(in the rows, 128 means zero)
The same turns and mirrors carry the whole set onto itself and the rows of a family onto each other. Which other rows belong to the same family as each row named below? List them in the order they appear above.
These 32 rows form 4 families of 8 rows each.
Danop: [119 103 119  77  73 116 116 155 124 129 114 138 130 125 124 115 100 139
 108 123 141 123 147 100 140 129]
Leg: [109 108 145  95  84 127 103 168 141 132 110 142 138 111 120 130  83 155
 114 124 115 127 129 107 134 148]
supe: [103 137 123 134 144 116 116 163 109 148 113 144 126  93 141 111 128  96
 135 107 143 155 102  89 124 146]
vukos: [111 100 130  98  89 123 108 168 137 131 107 145 129 108 115 124  86 149
  99 110 109 132 132 119 125 128]
lufo: [119 169 123  97 110 120 145 131 124 129 119 137 119 124 141 140 113  85
 113  88 133 175 131 139 134 139]
fivik: [100 129 129 143 130 108 122 153 114 150 112 143 132 106 135 115 145 113
 138 100 149 150  93  90 138 145]
vab: [119 137 119 130 132 133 126 151 114 177 102 144 141 105 150 123 136  85
 134 110 142 164 115  95 119 142]
taru: [108 133 123 123 124 128 128 161 110 165 115 145 128  98 144 116 130  73
 137 113 147 159 119  86 120 141]
Feni: [117 103 143  95  95 119  97 167 142 131 118 150 140 110 116 137  82 152
 115 126 117 139 134 115 123 123]
babig: [123 177 120  86 126 124 147 141 118 135 125 131 114 125 142 147 113  83
 127  97 127 160 131 142 129 142]
viti: [ 97 110 141 108 122 159 132 160 153 132 131 111 147 110 150 136 152 154
 125 119 112 134 139 142 119 122]
Mar: [123 163 129 111 132 106 146 140 105 114 119 141 117 146 136 135 122 123
 125  89 135 156 118 151 135 136]
bup: [105 133 124 140 141 110 112 149 114 145 122 146 131 102 144 117 133 107
 139 113 159 162  98  91 126 128]
bitak: [122 126 125 103  99 160 137 151 145 133 135  98 139 106 155 131 133 162
 149 135 132 126 146 133 137 136]
Korov: [113 127 123 134 119 127 133 145 120 173 111 139 130 100 138 120 126  80
 142 123 144 168 111  98 109 132]
muzen: [115 127 125  98 102 149 152 143 149 131 133  94 145 107 148 130 140 156
 142 149 137 128 136 123 129 124]
zop: [105 114 150 114 111 161 132 161 147 120 136 109 143 114 161 131 132 159
 137 132 122 133 148 142 120 131]
Bomim: [116 123 115  92 110 152 137 146 142 142 128  98 144 116 160 133 151 153
 139 134 132 111 139 125 133 127]
Lat: [119 166 130  89 116 118 151 128 128 140 121 134 121 133 129 150 113  86
 125 106 128 175 123 145 123 135]
Mosir: [117 174 129  99 141 106 135 137 114 115 126 143 124 140 138 149 114 116
 119 102 141 163 109 138 134 129]
Lem: [ 99 120 147 116 115 155 133 159 157 124 142 112 149 103 154 146 132 157
 129 133 121 136 134 133 116 113]
Fov: [118 129 131 100 104 153 149 164 145 136 137 105 152 102 159 129 140 151
 144 143 131 116 148 121 128 133]
Mip: [118 174 123 106 134 111 142 136 110 114 112 139 121 135 149 135 105 108
 109  94 134 161 117 139 129 140]
mogip: [120 107 138  82  72 131 121 169 129 135 114 142 142 124 119 121  97 152
 115 133 139 133 144  97 142 144]
lika: [121 110 145  91  92 116 114 181 134 121 115 149 141 109 119 122  83 154
 114 123 114 128 142 117 126 140]
vuvak: [103 134 126 132 144 115 109 145 118 150 109 143 139 104 151 113 143  96
 137 105 149 163 107  95 131 148]
Begur: [123 159 130 100 103 116 143 129 123 139 124 135 115 135 140 152 114  87
 133  87 124 158 133 155 130 136]
zefa: [128 114 133  74  74 115 119 168 135 130 121 142 139 110 119 120  91 142
 124 129 130 125 153 107 140 142]
Dok: [107 127 130 138 108 127 134 154 115 179 109 146 135 113 147 130 134  82
 137 109 139 148 111  91 117 137]
ler: [111 173 132  95 145 116 142 149 111 110 125 139 117 132 140 136 120 102
 120  93 131 164 122 143 130 142]
Furi: [130 105 128  74  81 114 119 153 131 134 112 137 139 122 110 117  96 147
 126 142 139 136 142 103 134 133]
Gemek: [103 121 147 112 116 149 136 170 155 122 140 109 151  93 154 129 140 157
 139 130 117 126 141 133 125 134]

Which other rows belong to the same family as Fov? supe, taru, babig, lika, zefa, ler, Gemek
Which other rows belong to the same family as Mar? Danop, vukos, fivik, viti, Bomim, Begur, Dok
Which other rows belong to the same family as Mosir? Feni, bup, Korov, muzen, Lat, Lem, Furi

The same turns and mirrors carry the whole set onto itself and the rows of a family onto each other. Which other rows belong to the same family as each row named below? List them in the order they appear above.
These 32 rows form 4 families of 8 rows each.
narob: [116 141 120 125 166 118 150 142 105 117 129 135 147]
moz: [150 104 141 115  94 114 114 129 141 132 134 129 121]
rokoz: [133 108 124 129 112 107 107 101 115 148 110 108 113]
mulal: [116 134 118 136 165 126 155 137 118 116 148 145 139]
Zos: [144 113 143 101  97 110 125 139 127 136 116 118 111]
koni: [123 144 119 150 159 143 131 138 148 105 121 126 141]
Nog: [124 104 129 141 110 121 120  87 130 145 125 118 110]
Rit: [142 101 142 112  94 116 129 135 139 131 131 128 101]
Sisuz: [133 151 119 141 164 121 135 143 139 102 102 125 138]
ked: [140 113 137 107  89 107 121 124 130 142 118 124 128]
fefu: [126 137 110 121 164 123 150 139  98 117 128 140 142]
dab: [131 144 116 157 155 123 128 143 152  96 127 130 132]
vabo: [131 142 123 131 175 125 141 144 104 115 133 127 138]
tof: [144 114 140 107  87 115 122 131 118 127 114 120 113]
pota: [123 141 119 150 163 139 137 140 137  90 125 130 125]
Tovu: [122 131 122 140 174 125 146 139 114 105 145 136 125]
letu: [131 151 121 139 164 139 131 144 127 101 112 121 137]
Luda: [127 115 130 130 112 115 116  90 116 149 107 109 118]
mov: [130 103 118 134 101 106 126  99 134 146 119 127 105]
Buse: [132 102 136 118  87 106 125 119 139 131 131 133 116]
kek: [139 107 141 107  95 100 112 129 131 122 119 125 118]
Fufen: [138 135 122 132 171 125 158 141 114 120 144 141 131]
sibu: [137 112 119 125 102 107 119 104 125 157 105 117 116]
tato: [132 100 123 138 111 116 112  97 128 147 128 118 105]
lezub: [133 143 116 151 162 128 139 139 153 101 121 135 129]
vanuz: [132 155 117 146 158 118 122 146 138 101 111 120 141]
Pamil: [112 146 120 143 160 129 129 137 138  96 108 121 139]
Tekag: [124 114 115 132 102 109 123  98 110 145 107 120 105]
rofe: [143 107 138 117  86 123 125 126 132 127 133 129 105]
zubuk: [128 136 124 126 171 110 156 141 105 110 130 135 128]
fekek: [133 111 114 139 102 124 124  98 121 155 121 122 108]
raked: [124 127 110 134 162 128 155 135 110 112 144 149 133]

Which other rows belong to the same family as lezub? narob, rokoz, mulal, Sisuz, tof, tato, rofe
Which other rows belong to the same family as Tekag? moz, koni, kek, Fufen, Pamil, zubuk, fekek
Which other rows belong to the same family as fefu? Zos, Nog, Rit, dab, Luda, vanuz, raked

The same turns and mirrors carry the whole set onto itself and the rows of a family onto each other. Which other rows belong to the same family as each row named below? List them in the order they appear above.
These 15 rows form 5 families of 3 rows each.
Daral: [124 119 115 171 107 144 150 107 131 141 128  54 112 128 111 128 170 115
 147 156 118  93]
nopa: [108 111 138 143  89 152 134  54 130 120  96  67 131 132 138 159 147 140
 119 100 127 126]
mul: [159 108 120 144 108 150 139  70 126 104 153  89 141  95 122 102 121 106
 120 119 132 101]
Fubuf: [124 103 154 150  93 157 134  77  96  96 159  78 128 123 125  90 133  81
 130 140 118 104]
nubu: [112 100 132 113 104 158 109  85  99 119 122  72 159 137 126 155 144 121
 133 100 122 127]
mab: [ 95 108 123 142 103 146 160  70  73 122 142  87 120  97 107 120 138  97
 104 145 117  94]
Soso: [121 129 151 137 101 168 135  74 128 136 155  82 135 114 129  81 121 105
 111 135 130 115]
pakug: [113  92 129 129  89 143 138  64 108 116 121  98 165 110 124 156 162 113
 113 132  84 105]
kolu: [116 109 140 138 107 148 139  70 125 123 100  85 148 164 130 144 145 124
 106  91 132 121]
lib: [ 97 110 132 169 118 153 131 107 117 125 125  83 106 123  97 115 193 117
 150 107 106 103]
ripal: [111 103 145 177 121 144 130  92 139 139 137  68 123 134  97 116 199 115
 125 141 141 114]
rasi: [133 108 140 148 116 169 131  55 114 113 143  66 131  94 139  88 121 119
 106 139 138 109]
Tuva: [119 106 127 190 117 155 127  97 143 122 109  66 106 117 108 123 180 108
 123 153 129 112]
les: [125  90 141 150 102 123 132  62 108 145 114  75 122 132 136 159 140 131
 135  93 127 131]
gifor: [102  80 124 166 109 152 137  96 105 124 132 114 117 111  87 141 158 135
 129 147 103 126]

Which other rows belong to the same family as Daral? mul, les
Which other rows belong to the same family as Tuva? nopa, rasi
Which other rows belong to the same family as gifor? mab, pakug
Which other rows belong to the same family as Fubuf? nubu, lib

The same turns and mirrors carry the whole set onto itself and the rows of a family onto each other. Which other rows belong to the same family as each row named below? List them in the order they appear above.
These 40 rows form 5 families of 8 rows each.
vut: [121 111 105 127 128 102 140 130 127 152 104]
badi: [ 82 127 133 117 140 121 156 115 134 115 116]
Fol: [ 96 110 131 131 144 136 139  96 123 101 135]
kopa: [108 118 127 116 129 130 167 133 130  99 143]
vik: [122  94 105 127 143 118 136 112 111 139 137]
daz: [126 114  79 126 126 118 150 141 141 128 123]
piv: [ 87 137 100 140 144 133 101 102 122 112 134]
Folu: [109 154  98 122 129 108 129 121 157 128 103]
mobet: [ 86 146 119 144 113 121 126 127 152 120 128]
gisi: [ 95 123 146 141 122 114 139 108 140 115 127]
tutaz: [ 85 129 115 115 152 133 135 103 103 123 105]
pesu: [117 164  97 115 135 134 104  97 122 122 121]
ruzig: [148 139 104 128 109 128 111 145 105 111 141]
fer: [119 136  96 114 118 130 149 158 107 120  95]
neza: [149 136 115 120 118 137 124 119 104  92 149]
Zekob: [131 113  91 132 120 111 141 146 115 126  92]
zan: [144 151 107 122 112 142 122 142 109  87 120]
Mafin: [116 145 107 127 127 104 110 123 123 143  91]
panu: [133 137 124 135 106 112 125 146 138 103 148]
dop: [104  93 112 128 146 135 149 105 113 124 116]
leku: [118 108  74 131 144 137 125 120 107 117 143]
gen: [117  98  93 134 139 128 128 116  90 128 112]
pefal: [107 136 136 138 129 107 115 116 145 104 146]
mil: [132 143 126 128 109 136 137 138 133  81 137]
moga: [132 119 134 132 107 125 151 129 132 105 149]
zusi: [115 139 100 124 129 124 128 128 115 127  71]
gof: [109 107 102 126 135 125 149 122 117 136  85]
Ziz: [122 131 105 133  98 136 148 144 137 127 144]
sut: [132 156  98 121 123 136 112 131 102 105  89]
dal: [136 163 111 121 127 122 100 112 112  94 113]
bopiz: [122 133 116 111 135 143 140 128 106  82 151]
kavob: [108 132 140 132 127 131 137 114 140  84 141]
Namiv: [ 92 116 123 139 144 123 117  91 108 121 117]
parof: [109 122  93 112 139 142 140 128  85 127 103]
taga: [127 154 105 128 120 101 119 135 132 111  85]
pozip: [134 154 101 125 124 123  93 124  99 124 112]
fimo: [137 139  90 117 117 153 124 118 104 125 148]
Tupo: [111 165 115 113 133 136 117 127 109  80 125]
tizod: [108 165 111 117 119 121 129 149 124  98  97]
nukim: [108 114 122 132 150 118 114  96 118 116 149]

Which other rows belong to the same family as sut? Fol, zan, dop, mil, zusi, gof, kavob
Which other rows belong to the same family as neza? gisi, Zekob, gen, moga, dal, Namiv, taga
Which other rows belong to the same family as piv? daz, Folu, mobet, pesu, leku, Ziz, fimo
Which other rows belong to the same family as vut? vik, ruzig, Mafin, panu, pefal, pozip, nukim

The same turns and mirrors carry the whole set onto itself and the rows of a family onto each other. Which other rows belong to the same family as each row named below? List them in the order they appear above.
These 32 rows form 4 families of 8 rows each.
fam: [136 130 106 128 143 122 136 128 126 113 107  97 116 162 155 137 112 147
 101 110 126 136  85 154 106 138 119]
Mabud: [128 152 148 115 139 148  91 113 128  98 108 120 147 141 124 149 117 144
 108 119 152 112 126 131 111 129 131]
bosu: [128 133 138 117 126 118  94 160 122 142 143 163 159 116 146 126 145 143
 127 140 114 157 141 127 132 146 134]
lop: [114 154 125 130 146 161 123 120 138 107 121 118 134 142 156 143 127 165
 118 107 126 127 103 148  98 135 119]
Deti: [121 120 140 136  87 137  97 131 120 146 130 145 159 120 124 130 129 132
 152 134 129 137 127 104 147 154 130]
fum: [ 99 134 137 138 124 148 141 109 131 128 141 120 135 116 100 139 145 137
 138 110 139 101 102 131 111 147 132]
Kuveg: [125 109 116 132 128 107 152 132 103 116 124 103 127 119 113 132 111 102
 111 128 147 103  85 132 106 150 137]
dep: [147 136 154 101 112 108  79 148 108 118 128 145 136 151 132 139 112 127
  99 120 130 132 143 115 140 139 134]
feso: [130 123 109 134 164 114 145 117 139 121 112 102 135 132 123 134 143 140
 107 128 137 126  94 164  98 135 129]
firik: [133 110 139 104 135 111 129 137 114 120 126 107 109 120  96 149 108 119
 107 116 140  94 133 134 134 110 137]
kogi: [147 116 122 115 123  84 110 164 121 153 135 144 140 137 141 118 137 130
 116 138 107 167 121 137 144 147 128]
rotu: [112 134 122 131  97 140 120 145 124 158 141 135 149 120 136 118 129 142
 160 123 108 152  96 122 143 151 114]
kirap: [151 128 129 115 135 108 107 121 119 103  94  99 128 160 124 143 103 124
  90 121 150 120 107 139 119 131 130]
koso: [115 123 120 123 119 165 107 152 123 135 122 136 145 105 165 138 110 158
 154 130 112 140 135 126 135 120 119]
dugib: [132  96  95 133 115 133 127 150 126 146 116 115 121 130 168 132 108 154
 143 126 101 155 118 138 141 126 116]
dodu: [131 118 107 127  98 110 127 162 103 150 130 125 143 123 144 112 105 118
 141 135 115 153  84 124 141 155 119]
dav: [120 112 137 142 119 125 129 111 114 112 126 118 139 117  99 144 127 112
 119 128 157  91 117 117 109 150 147]
livoz: [117 135 120 136 164 139 135 115 142 114 119 116 148 118 128 139 150 148
 116 131 142 119 107 159  89 135 132]
Gusap: [153 120 123 111 116  87 111 159 107 129 129 128 114 166 152 129 107 129
  93 115 110 151 113 130 137 146 126]
sirib: [136 122 135 102 113 140  85 148 116 135 108 126 148 111 125 138  97 134
 142 136 131 130 143 120 155 109 124]
Zavut: [152  95 112 113 109 108 106 146 117 147 102 107 124 136 130 134  95 130
 133 132 119 146 124 130 162 116 120]
nire: [127 138 133 122 163 128 117 116 133 107 109 115 154 114 108 141 139 131
 109 137 157 111 116 152  98 128 138]
morif: [131  91 111 127 135 106 159 138 120 129 130  99  91 134 125 144 116 134
 108 110 118 110 115 147 124 123 132]
Vovik: [145 128 139 107 123  93  90 162 114 142 134 153 155 125 131 123 133 124
 116 143 119 156 137 128 145 142 134]
lev: [107 131 115 133 130 130 163 132 119 130 141 105 124 118 115 127 126 127
 129 114 128 111  71 145 107 147 123]
Lin: [105 111 117 134 144 146 159 140 125 121 143 119 106 112 149 146 126 154
 123 108 111 106 124 144 103 125 131]
lanut: [107 130 145 110 143 151 127 140 118 111 139 129 125  98 120 152 118 139
 124 113 133  90 141 131 114 111 137]
vokig: [139 125 121 120 162 104 129 119 131 115 104 101 142 130 104 136 134 124
 100 134 152 117 101 157 107 129 134]
Taz: [120 154 153 111 120 145  92 149 122 121 146 158 140 139 154 140 130 157
 118 110 112 137 138 122 127 143 127]
bur: [126 139 122 122 122 125 121 159 120 132 146 140 118 154 174 129 127 159
 113 105  94 156 110 138 123 150 119]
tulok: [140 103 123 133  91 109 103 147 100 138 118 133 151 122 134 124 105 107
 135 146 135 139 116 105 142 156 135]
kesi: [131 123 122 126 125 108 114 161 128 152 143 153 145 129 158 120 148 149
 126 134  98 168 125 137 133 151 127]

Which other rows belong to the same family as kesi? bosu, feso, kogi, livoz, nire, Vovik, vokig
Which other rows belong to the same family as tulok? Deti, fum, Kuveg, rotu, dodu, dav, lev

